Named turns come first, each shown by rows before and after it. Which turns, in which order, take the first row of each pair that follows to the second? Write the first one first, as in the answered first pair.
turn q_642:
[ 28.7 -10.1 -15.0  -7.3   4.8  14.9  14.9   2.5 -16.5  -2.4] -> [ 20.3  -6.7 -20.2   0.2   0.2  19.1  18.4   9.3 -17.2  -3.3]
[ -9.4 -23.6  15.5 -31.3 -19.7 -50.3   4.0 -11.0  24.5  13.9] -> [-15.3 -49.6   8.5 -18.8 -15.6 -34.9   1.7   2.1  19.8  30.3]
[ 15.3  31.9  12.2 -13.0  -1.5  31.6 -40.6 -25.3  -1.8  -6.0] -> [ 12.9   7.2   3.9  -1.4   0.9  46.0 -51.1 -10.6  -5.0   7.7]
turn q_643:
[  2.3   9.0   0.8 -15.1   0.9 -17.5  22.6   9.2   9.7  -7.7] -> [ -6.6   3.8  -8.5  -2.0   0.1 -12.7  25.4  16.2   6.2  -4.4]
[ 21.2  -5.3   5.2  14.3  31.3  10.6 -42.1 -14.3  -3.6   2.3] -> [ -3.0  -7.0  12.9   7.1  23.2  -9.0 -49.2 -22.7  12.0  10.3]
[  1.8  -6.0  27.2 -15.9  28.8 -17.0 -37.3 -20.1   3.6 -20.7] -> [-47.0 -13.5  14.1  15.8  12.6 -11.9 -34.2   8.7  16.3  -1.0]
[  2.1  17.0   2.2  18.0  -2.0 -10.5  20.5  -0.7 -14.5  -9.4] -> [  9.4  17.1   8.5   9.5  -0.5 -16.1  21.3  -7.9 -12.8 -13.1]
turn q_577:
[ 20.9  -0.5  -9.9  -2.8  -3.9   2.7  24.4   6.3  -6.7 -11.5] -> [-11.3  25.3  -4.4  12.5  -4.0   0.3  15.9   4.0   0.0 -13.5]
[ 45.9 -13.1 -11.9   2.2  27.7  25.1  -6.9  -8.5 -30.8 -12.9] -> [ 12.9  43.6   5.8  18.2  30.3   6.5 -10.1 -21.3 -25.2 -28.4]
[ 22.3 -20.7  14.6 -16.9  -7.3 -15.7  -7.5   6.2   8.6   8.5] -> [  1.8  14.9  26.6  -4.6 -11.5 -25.1 -12.4  -4.3  15.6  -3.8]
[-15.2 -23.7   4.9  10.4  -2.6  -8.4 -18.5  37.6   2.3  -5.5] -> [ 26.4 -20.9   9.8 -16.8  -4.1 -16.7  -5.2  21.4  -0.4 -22.8]
turn q_646:
[  6.8   4.2  10.3 -13.0  10.5  -2.1   6.9   1.7  11.0 -11.7] -> [ -4.2  -7.5  12.7 -12.9  11.8   5.0  -6.4   7.4  12.9   1.9]
[ -0.5  43.1   7.7  18.0   9.2  17.8   7.0  -4.0 -12.7 -30.7] -> [-10.1  15.0   7.2  17.2  20.8  35.2 -35.9  10.3 -18.6  -2.9]
[  4.1  20.1  33.9 -12.9  18.3 -25.4 -20.9 -32.9   4.1   1.4] -> [-11.3   7.9  29.7  -9.6  14.9 -24.6 -32.7 -22.7   8.9  14.8]
[  8.1 -26.5   1.1 -18.2  11.4  -2.4 -11.9   5.4   6.8  15.7] -> [-15.6  -6.4   3.0  -9.1  -7.7 -28.1  17.9   0.2  22.4   4.4]
Now pairs of rows:
(2 to 3 turns a pair)
[-33.6   6.5  -6.0   6.1   4.4  16.7  -6.0   3.1  19.3   0.9] -> [  6.6  15.9  -2.3 -20.2   5.4   0.8  14.2 -15.2  14.2 -23.4]  q_577, q_577
[ 19.2 -31.9  -9.7  -6.5  -0.8  -0.5   5.4   8.5  -6.0   9.1] -> [-7.7 15.6 -8.5 24.8 -9.0  3.8 18.3 10.0 -7.1 -8.7]  q_577, q_643, q_643
[ 34.6 -37.7 -21.7 -13.4   3.2  10.0  24.2   1.8  -8.2   2.4] -> [  3.5 -54.6 -17.0 -14.1  -6.6  -6.2  17.5   7.3   9.1  20.5]  q_643, q_642
[-22.7  52.5   3.1  28.3  -2.3   8.1 -14.9   8.1  -8.4 -17.4] -> [ 47.1  -5.7 -18.6   7.3   1.3  32.5   2.0  20.4 -31.7 -14.0]  q_577, q_646, q_646
[  4.9  18.8   5.8   9.2  14.2  18.0 -22.3  -4.3 -15.0  -9.5] -> [-15.4  -3.2  -5.1  17.7 -18.4  -1.9  28.5   9.2   4.8  -1.8]  q_646, q_577, q_646
[  6.5 -60.1   2.6   7.0   4.9   7.0  -9.6   5.9  -4.1  33.3] -> [ 30.5  20.0  28.4 -14.0   7.1 -22.1   4.9 -40.1  -2.6 -17.0]  q_643, q_577
[ -2.9 -23.1 -22.2  16.4  -6.9  27.3  13.2  23.5  -6.0   8.2] -> [ -6.5  44.7  10.5  -0.7   4.0   1.9  -0.9 -11.8   2.3 -24.9]  q_643, q_577
[ -8.5 -21.2   0.9 -23.5   2.1 -30.9   3.5  -5.2  22.5  12.3] -> [-22.6 -18.1 -14.1  12.5  -7.8 -13.0  28.9  16.9  15.2  12.6]  q_642, q_577, q_643
[ 28.0 -12.6   8.8  -8.8  -4.3   7.6  42.4  14.4 -19.6  18.7] -> [ 32.8   9.1  28.0 -25.7  17.4   6.8  -9.6  -5.0 -22.5  15.9]  q_643, q_577, q_646
[ 19.8  13.1   1.7  -2.8 -20.8 -17.4  28.2 -30.3   1.8 -27.2] -> [ -5.5   0.3 -10.4  40.0  -2.2  33.1 -11.5  -3.2 -21.3  -0.4]  q_577, q_643, q_646
